In the rows, 128 means zero.
Each path is a new rotation, seen through one point. The rows after it are directions, each followed by how far the rotation turns it, in deg/step (0 if it stays put).
Each turn is a multiple of 5 degrees from 10 to 175, or 0.
Each row of a path follows its step; steps can be skipped.
Rotation 1:
step 1: [123 122 133 117 129 132 131 126 134 127 129 122 117 123 115 127 121 111
 134 125 129 113 132 121 131 134 131 145 121 131 125 135 121 116 116 141
 139 129 125 127 126 135 125 121 140 116 123 140 129 139 132 129]
step 2: [130 118 127 132 130 114 132 133 122 123 124 133 119 125 127 143 126 113
 116 118 128 123 133 134 144 133 136 139 119 133 137 133 130 116 133 125
 131 128 135 133 138 137 122 134 124 115 124 136 130 134 134 143]
step 3: [125 126 118 138 130 128 137 129 125 126 126 122 127 132 127 142 122 134
 133 122 125 135 133 131 141 116 130 141 131 123 140 123 123 128 132 119
 120 132 137 141 119 142 117 130 134 128 132 125 133 141 150 129]
step 4: [141 137 138 119 121 123 124 121 123 129 117 114 125 128 118 147 122 133
 142 133 141 139 131 127 126 120 132 127 131 130 134 122 127 114 127 124
 126 125 127 121 122 138 122 119 138 130 135 127 133 145 132 129]
step 5: [147 124 132 134 135 119 121 126 125 119 137 122 123 133 115 143 121 129
 124 126 135 132 119 125 130 135 125 128 131 139 131 143 127 135 132 124
 128 125 121 112 121 142 130 133 137 130 121 135 138 136 118 128]
step 6: [133 128 115 142 133 121 126 133 123 110 124 121 118 130 124 144 133 128
 125 132 113 119 126 128 126 134 128 117 126 114 129 138 130 135 132 116
 124 135 126 128 113 123 128 134 130 133 134 134 124 142 119 128]
step 9: [129 129 131 127 150 128 130 121 125 125 136 117 113 113 116 132 130 125
 121 123 114 116 127 135 137 132 133 139 125 130 132 127 129 130 119 129
 130 134 124 139 124 138 126 143 122 123 132 129 126 120 132 138]
step 11: [129 137 137 130 112 117 133 135 119 138 130 122 125 132 120 137 118 126
 126 129 129 126 119 123 130 124 127 135 122 128 152 126 130 119 128 129
 133 125 130 133 143 135 117 131 139 129 132 137 146 127 135 125]
step 12: [136 124 128 135 134 124 128 123 120 125 129 136 125 126 124 143 115 136
 129 123 134 136 119 126 130 115 130 129 131 129 150 134 126 118 128 126
 136 125 116 137 118 140 120 140 132 136 127 140 118 127 127 120]
Directions:
[128 130 126 127 128 131 126 129 128 127 124 127 126 129 130 125 127 126
 131 130 122 129 131 123 131 127 126 125 129 126 128 123 127 126 125 128
 128 128 131 127 124 129 131 128 128 131 128 126 130 129 132 128]	110
Rotation 2:
step 0: [122 127 127 110 133 119 117 126 133 114 128 132 123 126 122 118 143 125
 126 117 141 120 139 136 135 137 132 135 119 126 121 112 135 127 142 127
 126 120 118 105 120 111 119 125 132 129 129 133 132 129 126 140]
step 2: [126 119 128 141 124 122 122 121 122 139 142 149 143 135 123 133 134 112
 126 122 135 121 143 122 122 143 140 132 137 130 128 142 130 127 121 127
 118 131 128 122 138 128 126 134 114 124 135 125 137 130 146 125]
step 3: [117 130 122 116 125 125 125 127 138 131 135 133 125 125 138 129 133 123
 150 110 129 143 133 120 133 129 134 106 130 119 133 132 115 141 127 122
 132 134 132 133 127 138 123 130 146 117 136 139 119 141 123 123]
step 4: [138 121 113 129 141 127 149 131 129 131 133 140 120 133 123 126 124 133
 126 142 119 135 123 126 128 129 133 129 130 110 131 120 133 116 126 137
 122 143 126 131 141 112 135 132 141 105 134 126 128 121 131 135]
step 5: [124 137 125 130 128 137 131 123 126 120 121 142 132 131 134 142 121 130
 138 142 133 128 115 129 122 124 133 128 154 137 142 126 126 120 127 122
 140 119 125 122 136 145 134 107 132 132 120 121 124 139 129 143]
step 8: [141 118 128 128 129 126 130 118 114 144 130 128 134 137 126 132 143 126
 141 126 133 118 114 141 143 126 131 146 117 135 126 119 138 143 139 125
 126 130 135 109 130 130 134 133 116 136 127 132 122 125 130 136]
step 10: [142 126 110 127 123 137 120 133 126 147 128 126 124 133 130 122 146 128
 121 119 124 145 142 124 124 142 127 120 125 121 133 144 129 120 134 138
 113 123 125 115 128 133 127 129 132 121 129 136 141 127 127 138]
step 11: [132 125 126 126 118 125 140 125 113 122 135 144 131 126 120 140 120 126
 144 137 126 135 141 120 134 123 118 123 127 130 138 144 127 136 120 125
 130 138 139 141 145 149 127 134 135 127 131 129 133 115 134 128]
step 12: [126 125 126 126 138 120 136 136 150 135 134 142 125 129 145 123 126 112
 128 125 121 122 109 119 135 143 130 120 140 136 126 118 125 131 119 144
 129 121 134 126 137 137 124 130 135 119 139 115 129 127 129 134]
Directions:
[127 130 132 126 127 130 131 129 127 129 128 126 127 126 127 124 129 130
 130 129 123 131 129 129 128 131 125 130 132 125 134 128 132 130 125 128
 127 128 128 128 130 129 125 125 132 128 128 125 130 129 130 130]	55
[130 125 125 128 131 129 128 131 125 129 130 131 124 127 128 129 127 126
 131 124 129 130 130 127 125 125 129 124 127 124 126 129 131 127 129 126
 127 126 129 126 130 131 124 129 126 128 128 123 130 128 128 124]	45
[129 130 129 128 130 123 130 129 133 127 131 127 128 128 128 128 127 125
 132 128 126 128 127 124 135 125 127 132 123 125 129 130 128 133 127 128
 127 126 127 127 129 129 129 131 127 126 130 129 126 131 130 127]	85
